In the rows, 128 means zero.
Named turns come first, each shown by rows before and after it. Which turns, in which order, take the first row of each pair that follows to the second? Write the first one first, as in the answered first pair.
turn B:
[129  62 188 136 185 134  95 143 142  76 155] => [ 69  68 133 126 184 101 110 135 154  76 156]
[140 125 139 104 117 119 118 119 120 131 135] => [120 131 143 109 114 111 115 123 126 126 133]
[134 112  87  80 127 115 135  98 132 143 137] => [172 122 178 107 121 133 106 126 128 138 130]
[114 111 186 107 160 104 116 118 128 106 161] => [ 96 105 135  94 164  94 128 110 127 105 161]
turn J:
[111 163  90 105  98 106 142 104 127 136 137] => [147 131  83  90 121 125 150  98 116 130 147]
[136 154 111 102  85  94 144 108 122 134 154] => [159 134 111  92 100 108 147 103 114 129 164]
[182 106 102 130 142 173 129 124  98 132 126] => [135  82 161 134 170 123 107 144 109 100 143]
[155 137 182 132 142 120 119 136 123 148 134] => [144 158 177 137 126 115 118 136 128 151 126]
turn W:
[177 163 194 150  96 100 106 128 122 130 133] => [162 135 207 147 126  89 100 133 123 109 146]
[131 163 138 124 100 122 129 129 128 140 130] => [121 136 152 111 123  99 125 124 129 122 147]
[137 109  94 111 143 154 143 121 120 138 130] => [142 119  92 103 136 148 144 115 120 143 131]
[132 118 112 181 161 199 127 163 131 133  72] => [161 188  97 143  66 156 148 122 123 173  97]
turn T:
[174  92 147 142 146 116  98 113 117 117 134] => [171 104 164 147 131 112  92 115 118 123 133]
[121  83 152 131 143  89 120 115 133  99 146] => [149  82 153 158 155 149 117 131 130 108 113]
[145 157 211 136  98 104  93 141 129 118 150] => [146  75 114  91 175 113 124 121 118  94 172]
[127 120 202 140 151 122  99 164 126 107 122] => [119  87 166 107 177  93 112 145 127  96 146]
Pairs:
Between the rows of a pair lie 2 to 3 turns.
[111 106 146 114 142  84 123 123 140 113 159] => [158  90 152 131 166 147 123 139 131 115 133]
B then B then T
[135 176 114 165  71 120 116 114 120 168 143] => [186 121 169 149 121 130 103 119 102 134 172]
T then B then W
[128 125 156 155 147 105 126 152 122 107 147] => [118 158 143 155 120  95 132 149 131 123 140]
J then W
[125 121 113 127 180 118 150 137 161 114 125] => [117 176 132 136 121 103 145 135 163 136 118]
W then T
[209 118 144 105 140 142 150  94 107 132 124] => [169 131 208 123 128 101 123 111 119 120 128]
W then T then J
[120 108  56 159 183 173 150 139 139 149  89] => [137 148  60 159 144 182 155 135 133 171  77]
J then W
[177 110 185 142 150 149 106 170 131 107 118] => [163 128 199 134 127 112 102 160 134 112 135]
T then T then T
[ 78 169 149 125  83 130 129 121 146 131 118] => [ 57 124 167 126 133 123 119 131 147 103 126]
W then W
[180  95 202 128 169 147 120 120 119 108 152] => [ 62 118 157 123 149  61 126 113 153 107 155]
T then B
[160 122 170 150 148 177 105 171 122 146  94] => [119 171 136 103  68  80 123 130 130 165 138]
T then J
[115 127  89 131 127 142 136 132 136 131 117] => [106 143 129 123 102 102 130 126 138 128 137]
T then W
[122 172  72  95  78  88 152  93 127 132 125] => [ 91 150 174 178 136 141  98 164 140 103  72]
W then W then T
[224  91 102  66 160 115  97  87 113 109 172] => [135 170 178 189 137 165  47 161 157 125  70]
W then B then W
[122 189  98 167  91 146 129 145 132 160  72] => [154  80  76 128 194 162 133 142 117 114 111]
T then T then J
[ 97 125 124 113 118 110 131 150 138 114 138] => [133 126 162 120 119 127 124 155 126 113 137]
B then B
[106 157 107 143 114 122 132 123 138 140 111] => [142 157 148 149 113 142 122 133 132 142 110]
B then B
[119 146  66 116 171 140 131 100 118 143 103] => [156 189 130 136 123 151 115 109 107 163  93]
T then B then B
[185 102 132 105 121 137 160 114 120 125 160] => [131  92 102 151 158 179 147 144 139 123 111]
B then T then W
[152 168  97 126  69 105 155 114 120 148 143] => [132 177 123 137  60  92 143 126 129 142 139]
B then B
[ 97 138 102 106 136  97 156 127 135 117 142] => [123 159 102 135 130 161 149 141 132 133 104]
J then T
[130 187  87 119  90 132 153 122 111 162 131] => [157 131  88 137 164 192 146 146 107 135 114]
W then T
[127 200 164 159  48 128 112 134 128 135 115] => [117 193  68 141  61 142 140 114 130 150 106]
B then T then T
[ 71 177 110 177 121 153 117 182 151 140  81] => [145 163  41  90  91 122 161 118 118 158 142]
B then W
[ 86 153  85 128 101  96 145 116 131 142 135] => [108 124  99 164 154 170 130 152 130 135  97]
W then T
[121  88 107 127 155 129 118 118 124 133 107] => [129 105 126 147 147 149 116 128 126 140  89]
T then T then T
[145 151 149 125 101 125 149 134 129 135 137] => [132 156 130 145 106 140 155 143 137 136 119]
B then T then T
[138  49  92 146 192 168 113 140 133 110 103] => [155 152 120 180  97 191 108 144 132 157  60]
B then W
[141 153 179 130  94 144 126 141 126 138 135] => [134 161 172 127  83 133 127 134 131 140 139]
W then J
[132  94 104 118 168 161 139 116 141 108 158] => [135  94 123 115 171 148 137 115 147 104 164]
J then B
[116 130  74 137 142 151 131 110 122 126 107] => [ 88 106 116 136 162 114 120 125 127 102 123]
J then J
[127 134  95  91 109  98 153 118 129 128 146] => [122  92 108 104 160 112 145 134 130 106 143]
J then W
[ 85 116  98 122 123  67 142 137 144 124 129] => [112 154 166 158  96  96 119 161 145 135 105]
J then B then B
[162 149  95  91  71 127 148  99 118 146 136] => [128  62 127 114 177 140 124 135 126  95 134]
W then W
[ 56 125  87 137 130  93 124 128 149 132 115] => [206 123 146 117 111 152 127 117 105 152 133]
J then W then B
[117 135  85 133 179  92 123 153 158 145 154] => [125 176  89 153 143 112 123 154 159 174 130]
W then W then T
[ 36 137 155 153 165  64 119 139 140  91 149] => [ 59 194 171 196 125 124 111 156 141 131  99]
T then T then W
[125 151  86 119 102 157 136 143 127 118  99] => [121 148 116  91  86  99 128 134 123 104 139]
B then T
[169 161 152 125  78 141 134 118 114 140 140] => [160 147 136 101  84 111 137 107 110 132 161]
T then T then T
[119 160 175 172 114 158 104 154 140 136  94] => [155 146 134 162 123 195 120 142 129 143  87]
W then T then T
[142 133 195 148 136 150 101 152 129 116 112] => [124  95 144  89 151  88 123 119 125  97 165]
T then B
[142 189 172 129  65 114 122 117 128 161 123] => [170 160 134 153 114 194 126 131 120 165  85]
T then T
[136 162 184 146  94 138 121 128 128 146 116] => [122  78 155 114 166 121 126 126 125 102 150]
W then W then T
[147 173 130 151  78 183 109 122 152 148 102] => [160  74 142 132 174 180  98 134 141 100 135]
W then W then T
[164 143 218 118 121  88  95 126 120 122 188] => [ 65 208 114 156  90  99 115 123 155 157 121]
T then J then J
[ 41 128 169 189 143  96  90 154 157 102  84] => [ 83 120  76  87 104  30 144  78 134 120 158]
B then T then T
[149 135 175 128 102  93 134 141 123 122 148] => [176 116 123 105 115 102 152 126 111 128 156]
B then B
[ 90 147  96 161 128 139 128 138 133 123 119] => [168 141 115 148 128 170 133 128 107 131 129]
W then T then B
[105 157  97 139 108 144 134 153 133 130 115] => [146 149 106 106  97 122 146 129 117 133 153]
B then W
[160 101  56 120 116 141 163 122 143 139 118] => [119  64 126 147 168 125 130 160 160 101 118]
J then W then J
[153 161 149 161 113 168 121 126 151 133  81] => [ 82 155  88 132 112 100 137 105 158 129 109]
B then T
[141 120  93  85 118 123 161 101 116 127 160] => [ 78 142 141 161 134 154 121 153 149 126 102]
J then T then B
[123 111 148 132 155 135 121 146 133 123 113] => [131 137 167 132 121 122 116 145 134 128 118]
B then B then T
[  8 168 116 179 104  97 107 153 151 136  88] => [ 27 101  28 145 167 121 134 133 136 119 102]
W then T
[105 140 167 114 101  76 115 114 145 126 152] => [155 163 121 108  76 122 132 101 133 160 134]
J then B
[ 68 154 147 150 105 102 114 144 144 137 107] => [ 92 115 186 158 146 126 104 157 132 117 112]
T then B then B
[ 80 110  65 134 142 147 128 130 151 128  95] => [157  78 135 125 165 180 115 142 125 109 118]
J then J then B
[156 145 102 118 123 146 167 108 112 143 131] => [130 177 149 139  97 123 148 125 125 146 124]
T then B
[145 163  84 103  86 120 147 101 123 150 136] => [147 128  87  77 115  96 145  96 116 129 163]
T then W
[128 110  95 140 147 151 134 134 132 129  98] => [172 135 154 120 103 115 130 119 123 132 132]
W then W then B
[119 101 100  88 139  89 128 105 130 121 161] => [179 101 161 114 148 142 113 126 115 123 147]
B then T
[ 97 149 101 150 140 172 121 158 150 148  89] => [128 145 125 154 139 186 116 156 141 150  86]
B then B
[146  89 134 168 132 146 130 157 172  98 124] => [150  92 156 165 122 137 124 155 166 102 133]
W then J then J
